The rows of A fall into 3 groups, and each row is roughly a mix of its group's hidden directions.
A (106 x 11):
[[  5.7  15.8  13.9  33.1  -1.0  13.2 -32.5 -11.7 -14.9 -22.3  10.3]
 [  1.8 -18.5  15.0   6.8   7.5   3.5 -19.1  -8.1 -13.0 -21.1  45.0]
 [-23.0 -23.3  10.1   9.5   1.9 -31.7 -20.2 -14.3 -28.0   0.0   9.5]
 [ 15.1  18.0 -19.0  22.1 -12.2  27.8  13.1  17.1  24.7   8.8 -16.9]
 [-22.1  27.4  -3.7  22.5  24.9  11.4  -5.2   9.9 -17.3  -1.3 -28.7]
 [-18.2  21.9  -0.9   8.4  17.8  20.1 -11.2 -17.0 -14.2   9.6 -38.1]
 [ 21.9 -23.7 -23.6 -24.9   0.0  25.4  15.9  11.1   8.0  14.6 -15.6]
 [  5.9 -40.7 -29.2 -13.2   0.3 -11.9   3.0   0.8  -7.1  24.3 -15.9]
 [-12.4 -22.1 -15.9 -26.3   1.0   1.5  38.2  -1.0  15.8 -14.4 -15.9]
 [  2.2  12.5   6.0  -0.4  10.9 -23.0 -29.7 -22.6 -27.6 -19.5  19.4]
 [ 16.5 -32.5 -21.8 -21.8 -14.2  -0.7  17.5  28.2  11.7  -6.5  -2.2]
 [-11.4 -10.5  24.9  14.2  11.5  12.0  13.9 -20.9 -23.4   7.5  34.5]
 [-14.2  23.7  22.8  31.5  19.5   0.3  12.8  -1.9  -1.2 -29.3  -8.3]
 [-17.6  17.5   0.0   2.6  17.4  27.6 -17.9  14.4 -25.9   0.0 -29.6]
 [ 15.8 -34.5 -37.9   8.4 -10.2 -13.9  -6.1   5.1   8.0  19.7  -2.3]
 [-21.9  29.4  21.5  -6.1  26.8 -21.4  -5.3  -1.7   9.5   9.7 -22.7]
 [  7.4  11.0  22.1   3.4 -28.9  10.2   9.4  25.4  36.1  -5.3  -8.8]
 [ -0.2 -30.8   2.7 -20.2 -11.3  -8.0  -6.0  -4.8 -23.9 -29.0  27.0]
 [-33.1  13.6  13.1  20.8  -0.4   5.0 -18.0  18.6 -19.2  17.1  22.9]
 [  8.0 -34.1  -7.8 -15.8 -24.0  -9.6   9.7   4.7  22.5  14.1 -27.0]
 [-36.0  22.1   5.3  16.8  22.9   0.6 -18.0  11.5   0.9 -25.0   7.3]
 [  7.7  -0.2  18.5  -3.3  37.1 -19.2  10.1   7.3 -32.9  -3.2  18.9]
 [ 19.0  -1.8 -14.0   5.2  -8.1  16.2   2.9 -25.0   2.0  -8.2 -46.3]
 [ 32.9  -9.7  15.3  12.7   5.6 -10.0 -19.0  -1.0  -6.7  17.8  36.4]
 [ -5.7  24.5   5.5  18.5  -9.3   1.4   7.4  21.9  25.3  -1.4 -38.6]
 [ -5.0 -31.9 -22.0 -13.3   9.0  -3.8  24.1 -27.3   4.4  10.8 -22.3]
 [-10.2   6.4 -20.0   9.7 -10.2  15.6  27.8  25.1  33.7  -5.2 -14.5]
 [ 10.6 -26.5  -9.4  -0.1 -10.1   5.5  46.4 -19.2   4.4   5.5 -12.4]
 [ 14.1  38.0   1.3  34.2  -2.5   8.9   3.0   8.9  13.6  21.5 -10.8]
 [ 24.6   2.4  11.4  -2.6  41.8   9.7   4.5  -6.4 -24.4  21.7  -6.6]
 [ 25.1 -19.7  15.6 -10.1   0.9  30.7   1.9  32.2  -8.2 -18.4  -3.4]
 [ 35.4 -30.7 -10.3 -11.4 -27.0   3.9   5.7   8.5   6.2  20.9   1.6]
 [-23.0  27.3   5.4  28.1  -7.5  21.3  23.0   4.1  -4.6 -19.8 -14.0]
 [ 28.9 -29.1  -2.4 -14.7 -28.0 -12.5   9.2  14.4   9.5  22.4   4.7]
 [ -1.5   4.5  13.2  -0.2  11.4   2.7  31.4  24.2 -16.7 -34.2  20.0]
 [ 14.9  17.9 -29.7   4.2  15.9  17.7  12.2  16.3   0.6  22.7  28.6]
 [-32.7 -20.6 -11.7 -10.7 -31.8  -5.3   6.7   0.9  23.4 -19.0   4.8]
 [ 37.4  22.7  -6.3  -3.4 -10.0   9.4 -10.8  34.9  11.0  -1.7  12.3]
 [ 26.6  -4.9 -17.1  19.1  -8.0 -14.4 -43.4   0.4   1.4  14.4  -2.5]
 [ 13.9   4.6  -0.3   5.2 -32.6  14.8  14.1   8.9  32.7  23.8 -17.9]
 [-16.3  16.7  13.5   9.0  11.5   0.7 -29.4  20.4 -16.9  11.5  33.5]
 [ -3.3  15.8  13.0   8.0  24.0   7.4  36.1 -16.8  11.5  -6.4 -29.5]
 [  2.5   4.7  30.0  -6.2 -20.6   5.5  18.5 -14.9  33.7 -24.8  -4.5]
 [  1.2  19.5  37.0   7.1  29.6  14.5  -4.6 -16.9  -8.3 -19.9   9.9]
 [ 20.2  -0.7  -6.9  31.0   8.4 -16.4 -36.1  14.6   7.3  -0.5  20.8]
 [ -2.8 -41.9  20.4  -5.7  -8.0  -5.1  14.1 -12.0  -2.0  -6.4  32.7]
 [ 23.9 -18.1  15.9 -13.5 -24.8  17.7  13.4  24.0  25.8  -8.1  -3.3]
 [ 20.6  34.8  27.1  22.7 -23.5  -5.2  -9.9   0.0  -0.5  13.6   4.1]
 [ 23.6  30.0  17.5  16.0 -35.7  -3.9 -19.3   2.5   6.2   5.4  -1.7]
 [ 12.4  47.2  12.9  20.7  -4.8  -3.3 -25.4   1.6  -2.0  -3.5  -9.4]
 [ 13.3 -49.0  -9.7  -0.2   7.9  -1.2  30.9   6.6   1.5   4.8   1.5]
 [-13.0  15.4 -23.1  19.1  35.6   3.0  27.8 -19.0  -3.4   4.9  -2.6]
 [-14.8 -13.4  -7.4  -1.4 -46.7 -10.3   2.0   8.5  18.8 -19.6  14.4]
 [ 15.9 -23.9  -7.8 -20.9 -10.7  -3.0 -23.6   9.1   6.0 -33.6  22.6]
 [-12.8  30.2  14.0  26.3  -9.2 -29.9   9.2  14.8  16.3  13.6   8.2]
 [-16.5  21.1  24.2 -33.7  24.2  14.5   5.9  14.0  -1.2 -16.8   3.5]
 [ 27.7 -35.8 -11.9 -17.0  -9.3  -3.5  14.7 -20.3  13.7 -17.3  -8.0]
 [ 21.7 -12.2   9.2 -27.2 -13.7  12.8  16.9  17.0   4.7 -29.1  22.7]
 [ 23.4  26.3   5.6 -19.6 -15.8  12.5 -17.1  16.4   6.8 -26.7 -19.6]
 [  3.8  21.2  13.5 -11.3  -5.9 -33.4 -10.8  27.6  13.3  20.3  19.3]
 [ -8.4  49.6  25.5   3.0  -0.8   8.1   4.7   6.7   0.2  -7.6 -19.4]
 [ -5.1  11.3  33.5   1.9   7.7  15.7 -14.6  -3.9 -21.8 -30.6  23.1]
 [-28.9  26.1   2.5   8.8  13.2  -5.2 -11.7 -22.8 -10.2  -8.4 -33.6]
 [ 43.7 -10.8   5.8  -6.8 -29.9  -1.5  -9.8   2.6   1.0  25.5  -1.9]
 [ 11.3   7.0   9.3 -13.1  -7.7 -24.3 -38.7 -16.5 -19.1 -17.5  15.4]
 [ 25.8 -40.3  -4.9 -27.5 -13.2  -5.8  -3.0   4.2 -15.9  -4.6  13.5]
 [-12.3  25.4  38.9   5.5 -12.9  11.1  28.1  -0.2  16.2   5.4  -7.2]
 [ -0.1  23.9  -9.7 -12.8  -6.2  25.9 -31.5  25.1 -14.2  19.8   3.2]
 [ -4.5 -16.2 -24.3   2.8   1.7 -34.7  -8.2  -7.0  -5.1  14.7 -36.2]
 [ 19.7  28.4  17.5  -8.0  -6.6  -7.3 -31.3  -2.9  -5.1 -32.4  -5.8]
 [ 34.2  -9.5  16.7  -3.2 -33.3  -2.3 -13.2  -4.2 -20.5  -3.3  21.8]
 [ 12.0 -28.3  10.7 -20.7 -10.6  -0.7 -15.7  -4.7 -16.8  -2.5  40.0]
 [-17.5  40.1  21.2  22.8  -2.3 -10.9 -21.8   3.4  -5.1 -10.6  11.3]
 [-14.1 -30.8 -30.6 -16.9  13.0 -17.3  -5.6   9.5  -8.3 -24.8  10.7]
 [  7.8  19.1 -14.1  27.3 -16.9  -6.6  -5.2   7.1  27.2  33.6 -10.8]
 [-20.5 -31.8 -21.8   3.5 -13.5 -19.5  -5.0  -5.0  -6.2 -12.5  32.1]
 [ -6.0 -10.3 -12.1 -11.6  37.9  -6.8  -5.8   4.4 -29.0 -29.1  10.5]
 [ 36.4   9.0  29.2  -0.3 -19.7 -16.3   0.4 -15.7  -1.8  21.5  11.7]
 [ -4.0  35.9 -23.4  12.8   1.7   7.7  18.0   7.8  26.0  24.8   0.0]
 [-12.8  22.9 -16.7  -1.1   2.1 -19.6 -26.2 -14.8  -7.2   7.0 -37.4]
 [-17.0  13.6   8.0  20.2  27.0  11.8 -33.0  -1.5 -22.2  15.2  11.3]
 [  3.0  26.2  27.7  13.3  11.4  15.1 -12.0  14.8 -12.8 -34.4  -7.2]
 [ -8.4  27.6  35.6  11.9   3.6  20.6  -2.2   4.0  -3.2 -28.6  15.4]
 [ 37.9 -17.1  14.3  -7.9  -7.9 -18.2  -3.2   6.0 -26.2  10.2  23.1]
 [ 29.5 -35.2  -8.2  -2.7 -20.0  20.1  12.3  -2.0 -12.7   6.1  20.3]
 [  1.3 -19.1 -32.3  -0.5 -25.5  18.1   1.3   1.6  31.1  12.3 -16.0]
 [ 12.8 -29.3 -19.7  11.2  13.3 -15.7 -16.8 -18.7  -1.7  34.1  -2.0]
 [-16.9  10.6   5.9  11.7 -24.8 -19.8  27.7  24.1  13.3  -9.3  23.9]
 [-26.8   7.4 -23.0   5.6  -3.2 -27.3 -19.6   9.1   5.1  30.9 -14.8]
 [-14.5  14.4 -28.6   8.3  -1.1 -10.6 -34.1  20.3  11.6  -4.5 -24.7]
 [  6.5 -45.8 -12.6 -12.6  -2.3 -27.0 -10.2  -8.7 -17.8   8.1  -1.9]
 [ -9.9  10.8  -5.2  35.6  16.1  -9.8 -29.4   2.9  -9.6  29.8   6.4]
 [-29.8 -12.0 -17.4   4.7  18.3   6.3  -2.8  -1.2   9.2 -43.6  -5.8]
 [ 16.8   7.7  33.4   4.6   1.2  31.7  23.8  -8.2 -21.8  -5.7  11.6]
 [ -0.2 -47.6  -3.2 -10.2  -5.7   2.3  31.6  -7.6  13.5   8.8  -5.0]
 [ -7.5  29.9  22.5  21.9 -18.4  24.0  25.3   2.8  15.8  -2.6  -2.4]
 [-11.2 -21.3 -15.9  -5.1   4.1   6.3  20.6  17.2  15.6 -41.8  11.5]
 [  6.7  17.5   1.4  10.8 -23.5 -21.9  -6.1  32.7  20.4 -20.9  17.3]
 [ 36.0 -32.0  -0.1   8.9   5.5  16.8  21.8 -22.6  -2.3  -6.0   4.5]
 [ 35.8 -16.5   6.1   5.3   3.3   0.6 -24.7   7.5  -7.6   6.7  36.9]
 [ -6.3  14.6  31.6 -15.1  18.9  18.0 -11.1 -26.5 -21.4 -14.5 -10.2]
 [ 10.7 -33.8 -19.6 -22.7  26.6  -2.9  -7.0 -19.2   5.2  12.5 -16.7]
 [-26.6  24.2  27.1 -19.4  11.5   9.9   3.4 -23.9  -9.9 -11.3 -18.1]
 [ -2.1  23.3  13.4  29.5  -6.0  24.0  22.4  -7.3  16.4  26.5  -5.4]
 [ 41.7   0.5   0.4   6.6   2.4 -18.7   9.7  13.0  15.7  33.4   1.2]
 [  6.4 -20.1  -6.6 -25.6 -17.5  23.5  24.0  15.9  22.2  -8.5 -19.0]]

Here is one row of each group, with its name. Which group are the others in?
[  2.5  21.8   1.1   8.1  18.7   9.8 -24.3  13.6 -32.9  -4.1  29.8] : E
[-26.1  38.0  13.3   2.4  25.3 -12.3 -17.9   3.4   4.6   7.8 -15.8] : C
[ 23.9  18.9  24.6   8.2  21.5 -14.4  -5.4   4.4 -33.9  -0.6  16.9] : D

[ 19.9  -0.4 -29.1 -18.5  -4.4 -11.9 -26.5   7.8  -6.8  11.8 -32.7] : E
[-16.5  16.9  26.0  20.7  19.2  -0.6  -5.6 -10.8 -21.4 -26.0  21.1] : E
[-12.6  40.7  26.0   2.7  -1.5  22.2 -13.5  -0.3   1.0 -21.9 -10.2] : E
[  9.3 -35.5 -28.8 -26.8 -16.1   1.1  -6.2   7.1  16.9   3.2 -14.7] : D
[ 25.7 -28.1  -6.1 -35.9 -15.0  13.9   6.6  -8.5   9.3   4.4  18.5] : E
[ 29.2   8.8  30.1  -9.3  -5.3  35.3  15.2  -5.0  -4.5   8.0 -15.1] : D
[ 27.7 -14.6   7.4 -20.2 -28.0   1.4   3.9  -7.1   7.4 -36.4   9.6] : C
[  4.1 -33.4  -5.8 -29.6  25.0 -10.5  20.8  17.3 -12.1  -8.5   5.2] : D
[-32.8  17.0 -11.1  -3.3  23.0  12.2 -30.4   2.1  -9.7  -1.8 -23.6] : C
[-22.6  20.6  -8.8  11.6  42.2 -20.6 -12.6   1.5 -12.0 -10.3   1.0] : D
[  4.8 -33.6   0.4 -19.3  -2.8  -6.3 -12.0 -13.0 -29.8 -18.2  25.5] : D
